Y: rows in 3 groups, each row roughly a mix of its group's directions:
Y (112 x 10):
[[.20,.17,.13,-.06,-.07,.26,.39,-.06,.21,.23],
[-.10,-.25,-.18,-.03,.40,-.16,-.10,-.18,-.24,-.14],
[-.04,.07,-.25,-.10,.27,-.05,-.01,.45,.22,.08],
[-.05,-.01,.28,.00,-.02,.30,.46,-.01,.16,-.07],
[.15,.19,.01,-.35,.07,-.16,-.29,-.29,.16,-.09],
[.12,.11,-.04,.25,-.16,.17,-.51,-.07,-.04,.01],
[-.01,-.17,-.30,-.11,-.22,-.08,.17,-.11,.24,-.36],
[-.41,-.25,.00,-.02,.01,.15,-.25,-.31,.01,-.04],
[.21,-.37,.23,-.10,-.15,-.12,-.22,-.08,-.28,.00],
[.18,-.12,.02,.18,-.27,-.09,-.18,-.38,-.14,-.23],
[-.02,-.07,.13,-.02,.21,-.08,.39,.06,.34,.25],
[.03,-.14,.34,-.03,-.19,.20,-.19,-.17,-.22,.28],
[-.02,.15,-.31,-.11,.19,-.25,-.04,-.17,-.16,-.35],
[.12,.02,.41,.03,.10,.31,.27,-.06,.10,-.19],
[.13,.18,-.18,-.32,-.05,-.07,-.30,.16,.32,.03],
[-.27,.32,.25,-.19,.04,-.23,.09,-.19,.19,.06],
[.16,-.17,-.02,-.17,.41,.00,-.32,-.08,-.03,.23],
[.10,-.08,.30,-.27,.03,.33,.10,-.28,.12,-.11],
[.19,.03,-.44,.22,-.23,.03,.20,.14,.13,.02],
[.23,-.28,-.08,-.04,-.04,-.32,-.31,.00,-.19,-.19],
[-.16,.31,-.37,.07,.30,-.09,-.21,-.06,-.02,.05],
[-.16,.11,-.10,-.13,-.25,.07,.05,.21,.48,.07],
[.13,-.15,.35,.00,.12,-.05,.38,.28,-.03,-.06],
[.08,.42,-.18,-.09,.28,-.04,-.08,.17,-.18,-.20],
[-.20,.04,.18,.08,.13,-.36,-.39,.13,.04,-.08],
[.00,-.02,-.35,.18,-.02,-.31,-.10,.38,-.01,.01],
[.03,.03,-.01,.13,.26,-.08,-.39,-.04,-.37,.16],
[-.30,.06,-.07,-.33,-.30,.06,.07,-.14,-.08,-.28],
[.28,.23,-.12,.18,.25,-.33,.07,.22,-.03,.07],
[-.30,.13,-.43,-.09,.05,-.07,.25,-.04,.18,.01],
[-.10,-.15,-.26,.40,.07,.01,.16,.29,-.14,-.13],
[.06,-.27,.12,.03,-.10,.41,-.29,-.21,-.08,-.06],
[.30,-.22,.26,-.22,.03,-.10,.00,-.17,.01,-.35],
[-.07,-.27,-.31,-.15,-.40,-.22,-.02,-.01,.06,-.01],
[.00,-.13,-.32,-.15,-.25,-.40,-.08,.19,.08,.04],
[-.21,-.01,-.11,.06,.25,.04,-.16,.30,.39,-.13],
[.01,-.14,.19,.16,-.35,.28,.12,.06,-.21,-.25],
[.27,-.27,.09,.24,-.19,.05,-.28,.03,-.14,-.25],
[.01,-.27,-.11,.01,.03,.08,-.20,-.41,-.27,-.19],
[-.13,-.21,-.08,.04,-.09,-.07,-.46,-.01,-.16,-.31],
[-.10,.26,.11,-.06,.44,-.27,.02,-.12,-.19,-.02],
[.28,.29,.04,-.19,.03,-.20,.20,.06,.20,-.30],
[-.06,.27,-.15,.09,-.33,-.04,.03,.18,.19,-.35],
[.19,.07,-.27,-.23,.27,.05,-.25,-.06,.07,.30],
[.12,.02,-.12,-.10,.36,.09,-.42,.18,.03,-.15],
[-.05,-.16,-.10,.25,.25,-.21,-.04,-.42,-.01,.14],
[-.12,.38,-.13,-.20,.23,.18,.06,.31,.08,.04],
[-.14,.00,.36,.15,-.01,-.03,.11,-.38,-.26,-.12],
[-.26,-.21,.46,-.10,-.02,.10,-.06,.06,.06,.24],
[-.14,.13,-.22,.10,.41,-.19,-.12,.17,.22,-.12],
[.21,.10,.21,-.16,.15,-.08,.25,.10,.29,-.31],
[-.14,.03,-.23,-.21,.03,-.33,.30,.24,.16,.08],
[.32,-.29,-.20,.05,.12,-.25,.00,.00,-.23,.22],
[-.07,-.16,.01,.11,-.43,.27,.18,.22,.13,-.08],
[.02,-.01,.06,.13,.37,-.31,-.15,-.04,.34,-.12],
[.21,-.10,-.01,.32,.00,-.01,.09,.32,.07,-.36],
[-.24,-.14,.24,-.19,.23,-.08,.06,.17,.27,.27],
[.01,-.38,.04,-.26,-.28,-.08,.28,-.12,.05,-.14],
[-.04,-.09,.19,-.24,-.01,.22,-.09,-.35,.20,-.30],
[.14,.08,-.27,-.07,.48,-.08,-.24,.09,-.02,.07],
[.05,-.01,-.17,.02,-.52,.10,.25,.16,.11,.06],
[.08,.04,.19,.11,.18,-.05,-.05,-.12,.55,-.02],
[.01,.22,.23,-.21,.24,-.24,.08,-.21,-.28,.15],
[.08,.08,-.13,-.20,.25,.12,.37,-.35,.03,-.05],
[-.15,-.20,-.13,.07,.21,-.29,.29,.17,.22,.17],
[-.05,.26,.16,-.23,-.04,.25,.11,-.29,.32,-.01],
[.11,-.07,-.30,-.03,.09,.27,-.29,.29,.22,-.05],
[-.07,.09,-.22,-.32,-.12,-.05,-.19,-.41,.16,-.04],
[.23,-.02,-.05,.18,-.30,-.06,-.06,.01,-.26,-.39],
[-.18,.06,-.24,-.33,.12,-.34,.24,.04,.12,.10],
[.10,-.02,-.02,-.07,-.44,.12,.30,-.11,-.10,.27],
[.07,-.37,-.04,.17,.13,.41,-.18,-.08,-.09,.05],
[.00,.43,-.21,-.04,.03,-.38,.06,.05,.06,-.14],
[-.15,-.16,.17,-.13,-.22,.41,.17,-.11,-.05,.24],
[.26,.40,.08,.06,-.14,.30,.00,-.20,.12,.05],
[-.19,.14,.17,.18,-.15,.39,.07,.01,.00,.34],
[-.39,-.14,-.08,-.02,.07,-.14,.19,.12,-.23,.32],
[.20,.29,-.29,.05,.14,-.15,-.23,-.21,-.16,-.19],
[.11,-.16,.02,-.34,.22,-.31,-.12,-.23,-.18,-.11],
[-.26,-.16,.13,-.34,.03,.22,.13,-.27,-.21,-.03],
[-.11,.07,-.18,.00,.50,.06,-.26,.04,.20,.04],
[-.17,.15,.11,.14,-.18,-.42,.29,-.02,.04,-.18],
[-.12,-.36,-.22,-.02,-.11,.29,.15,-.07,-.27,.14],
[-.36,.02,.06,-.24,-.08,-.24,.03,.18,-.35,.01],
[-.05,.16,-.01,.00,.08,-.31,-.07,.26,-.44,.09],
[.01,.33,.15,-.45,.01,.06,.01,.24,.02,.11],
[.10,.30,-.13,.03,.28,-.28,-.31,.19,.02,.03],
[-.21,.12,.23,-.28,-.38,.13,-.02,.06,-.24,-.03],
[-.11,-.32,-.01,.16,.26,-.23,-.36,.07,-.10,-.07],
[.07,.00,-.15,.06,-.48,.08,-.03,.20,.22,-.23],
[.31,.21,-.01,-.27,-.18,-.30,-.19,.06,-.12,-.16],
[.37,-.04,.41,-.10,.03,.17,.15,.13,.14,.08],
[-.02,-.25,.19,-.17,.18,.33,.05,.06,-.06,.36],
[-.24,-.13,.00,-.18,-.11,.01,.51,.04,.10,.14],
[.05,-.41,.21,.03,-.23,-.07,.17,.22,-.21,.12],
[.14,-.22,-.31,.05,-.03,.02,-.18,.05,-.40,-.22],
[.13,-.24,.22,.27,-.35,.19,-.12,.15,-.13,.07],
[-.04,-.03,-.19,.38,-.06,-.08,-.04,.45,-.10,.09],
[.49,-.07,-.04,.27,.18,.00,-.18,.09,.10,-.09],
[-.16,.10,-.05,.02,.45,.01,-.20,-.31,.14,.12],
[.02,-.22,-.23,.14,-.26,.32,.03,-.17,.19,.24],
[.08,.17,.24,-.24,.03,.22,.04,-.35,.24,-.16],
[-.10,-.22,.12,-.25,.03,.03,.47,.06,.18,.12],
[.25,.17,-.13,-.04,-.03,.29,.28,-.10,-.30,.19],
[-.35,.07,.03,.14,-.12,.33,.02,-.14,.35,-.05],
[-.46,-.18,-.04,-.23,-.12,-.14,-.12,-.04,-.13,-.22],
[-.13,.05,-.31,-.09,-.22,-.01,.47,.07,.11,.08],
[.08,-.03,.04,-.15,-.32,.10,.38,.19,-.13,.26],
[.06,.40,-.24,.03,-.03,-.05,.27,-.15,.30,-.02],
[-.03,-.32,.30,-.09,.02,.36,-.14,-.23,.06,-.02],
[-.01,-.26,-.08,-.05,.10,-.29,-.23,.19,-.25,-.29],
[-.02,-.33,.17,-.15,.02,-.22,-.12,.19,.19,-.33]]

one row of each group, then the others: which group is each in?
[.03,-.06,.07,.19,-.14,-.11,.17,.53,.03,.16] : <108>
[-.07,.27,.19,-.01,-.24,.21,-.08,-.20,.38,-.03] : <129>
[-.04,.39,-.12,-.06,.23,-.38,-.09,.00,.06,-.18] : <46>

[-.12,.36,-.03,.11,-.09,.07,-.16,.22,.13,.39] : <108>
[.14,.10,-.04,.07,-.30,.47,.04,-.21,.06,.10] : <129>
[.02,-.21,.18,.15,.02,.00,-.50,.11,-.21,-.04] : <129>
[.38,-.23,-.37,.09,-.08,-.13,-.19,-.01,-.07,.03] : <46>
[.07,.08,-.07,.20,-.40,.20,.22,-.07,-.25,-.19] : <46>
[-.20,.07,-.27,.07,-.44,.15,-.03,-.01,.21,.15] : <108>
[.25,-.22,.09,-.13,.27,-.27,.18,.24,.07,-.18] : <129>
[.20,-.13,-.45,.07,.04,.19,.07,-.23,-.12,-.17] : <129>
[-.04,.30,.00,-.11,.16,-.45,-.11,.08,.12,-.21] : <46>
